Families of rows that turns and mirrors carry onto each other, the same ones carrying the whole set onto itself: the rest of each named row's family, in list order
4 families of 4 rows
zegu: 303 -7 48 -65 -43 -89 31 -306 -92 -4 -216 67 66 167 121 -147 304 97 -87
 -18 31 -283 -213 -103 216 149 62 -437 336 -58 73 266 -40 -56 -16 -99
 -49 148 -240 -105 -279 -68 236 151 89 94 -253
Togi: 326 195 173 -141 -96 -193 -8 -115 -74 20 -195 -29 -74 31 163 -164 287
 157 70 -37 -35 -287 -164 -90 84 225 101 -363 358 21 5 305 -155 -3 -175
 -129 59 144 -238 -238 -246 -94 128 37 98 170 -288
piluz: -168 321 101 307 -113 -189 -208 137 128 -433 96 -14 157 -376 -49 -38 -32
 75 -207 -279 -301 -18 -157 -39 69 22 -246 -139 75 167 181 317 -21 253
 -41 -171 137 -16 -144 -256 94 -160 -239 -92 -57 -306 -19
vut: 171 4 72 -35 -133 -137 81 -207 -57 -18 -106 66 -2 80 147 -152 449 277 39
 -109 71 -316 -259 -26 159 94 -3 -330 263 -148 91 349 -125 -125 61 -126
 -53 237 -231 -77 -301 29 194 89 38 -17 -244
ter: -98 285 183 269 -93 -155 -172 147 102 -478 82 98 231 -374 -17 -162 8 30
 -227 -359 -207 -92 -125 -41 -92 -50 -226 -121 -97 14 239 426 10 93 -55
 -80 -40 -196 -93 -86 49 -171 -185 106 7 -317 -44
Vili: -239 -121 -68 -13 279 18 -38 -278 -11 118 -104 70 -53 -275 -375 -5 -50
 194 140 170 -91 133 98 201 -176 -34 130 6 -191 -257 -270 -302 -92 166
 341 -50 256 -185 -64 89 27 -162 287 103 198 172 -68
Ket: 169 44 171 151 -210 181 -175 -79 -241 118 -40 39 -208 -63 308 37 -114 57
 -346 398 -179 -93 -189 141 97 137 -135 236 -205 -308 23 -239 -106 102
 -15 208 40 -106 -116 272 219 -249 -498 -20 -99 206 289
Viro: -362 -139 -55 30 285 56 87 -274 -80 191 -55 102 -89 -345 -323 42 -16 306
 196 141 -59 134 219 54 -169 67 -45 -14 -74 -331 -227 -264 -54 270 140
 29 281 -152 -145 43 87 -66 144 38 209 180 171
keke: 266 109 125 -11 -183 -116 77 -154 -6 45 -147 33 -144 140 201 -23 322 138
 -142 -34 -4 -216 -305 -114 26 170 6 -367 295 -119 -64 361 -32 181 -79
 -135 -30 165 -188 -175 -314 -107 181 136 127 83 -439
vam: -233 -190 -84 -63 261 161 -57 -19 -4 147 37 112 -244 -167 -340 15 31 190
 163 230 -185 100 138 144 -170 -11 149 -35 -139 -299 -224 -429 -104 67
 239 -76 208 -240 -53 75 -29 -123 229 70 145 167 -31
gez: -5 -47 45 83 -213 223 -164 -16 -142 63 26 -20 -176 -14 376 138 -144 -42
 -255 365 -98 -8 -168 31 38 120 -82 133 -280 -154 32 -314 -198 18 48 176
 127 -59 -42 373 215 -204 -445 -24 -132 188 347
Tafom: -119 220 206 416 -120 -50 -158 43 151 -330 209 101 120 -344 -25 -28 -1
 16 -319 -379 -381 -188 -111 -36 47 -119 -110 85 -26 118 153 296 -84 231
 -66 -105 13 -129 -54 -190 65 -195 -234 23 -10 -417 -101
zoru: -279 -209 -134 -56 269 22 94 -185 5 190 34 127 -57 -302 -168 -20 10 158
 71 280 6 254 125 234 -226 -5 122 -51 -120 -326 -312 -264 -115 316 186
 -33 116 -257 -48 21 183 -71 165 92 172 49 51
miki: 139 -30 310 -23 -198 204 -155 -37 -255 108 79 -7 -114 14 128 59 -118
 -115 -361 312 -211 -13 -148 -3 -79 104 -269 166 -182 -316 -145 -228
 -111 -15 11 247 176 -108 -93 310 153 -307 -445 72 -71 368 262
Kar: 176 10 316 81 -231 211 -196 -129 -224 136 -119 37 -100 -118 323 138 -20
 9 -150 326 -282 -19 -77 -14 -11 226 -230 158 -103 -207 -164 -328 -118
 95 -51 227 220 -139 -150 263 291 -137 -523 107 -88 245 242
Dur: 9 344 199 337 -193 43 -190 -14 129 -454 173 33 -34 -318 -84 58 181 -19
 -168 -358 -248 -185 -200 -35 9 -87 -185 -27 -59 148 141 309 -40 178 34
 -67 -14 -130 -68 -149 20 -172 -223 118 -114 -475 -92

Same family as Viro: Togi, piluz, Kar
Same family as keke: ter, zoru, miki
Same family as Dur: vut, vam, gez

Families of rows that turns and mirrors carry onto each other, the same ones carrying the whole set onto itself: the rest of each named row's family, in list order
4 families of 8 rows
bomad: 308 -71 -177 36 12 -413 -295 -203
Roz: 39 -324 -156 -48 88 -96 83 80
Dubom: 106 18 171 82 322 -217 315 142
Vuk: 102 210 263 -163 322 -206 160 205
zuvi: 7 240 175 -52 333 -443 -277 -139
sife: 253 -181 -247 -28 45 -455 -278 -78
ton: 230 198 202 214 283 -450 -89 -192
zamod: 200 156 239 -143 211 -201 265 175
tus: 150 67 164 56 410 -338 290 113
vul: 31 18 194 33 351 -208 310 80
Dus: 167 146 258 -74 195 -158 196 233
pomi: 42 63 231 42 400 -314 214 204
tet: 8 -302 -179 -159 90 -112 99 58
sireb: 270 -167 -147 -325 47 -161 108 233
Fid: 124 310 260 -59 218 -388 -174 -158
pulo: 31 -199 -222 -119 128 -345 -326 -175
tetot: 186 165 252 -56 300 -294 189 284
ser: 63 -304 -194 -91 194 -192 179 121
vubos: 314 -215 -146 -156 -43 -126 82 179
mopu: 38 -103 -131 -38 33 -327 -367 -205
suges: 150 262 166 2 265 -516 -326 -68
doko: 263 226 94 86 321 -554 -150 -199
kipem: 305 -89 -204 -16 60 -428 -247 -274
sido: 167 187 168 159 331 -487 -43 -227
zato: 325 -202 -178 -199 -8 -179 148 82
Nima: 68 301 274 21 255 -353 -201 -107
kupo: 246 -218 -151 -150 58 -233 142 290
luz: 92 -160 -204 -128 52 -371 -388 -45
zat: 58 -73 -138 -140 44 -317 -362 -229
beruk: 139 173 114 146 348 -551 -213 -144
sivit: 354 -110 -275 -139 28 -414 -264 -106
pafa: 50 -290 -131 -137 121 -170 105 266

Same family as tetot: sife, pomi, suges, kupo, luz, beruk, pafa
Same family as doko: Vuk, zuvi, tus, sireb, pulo, ser, sivit

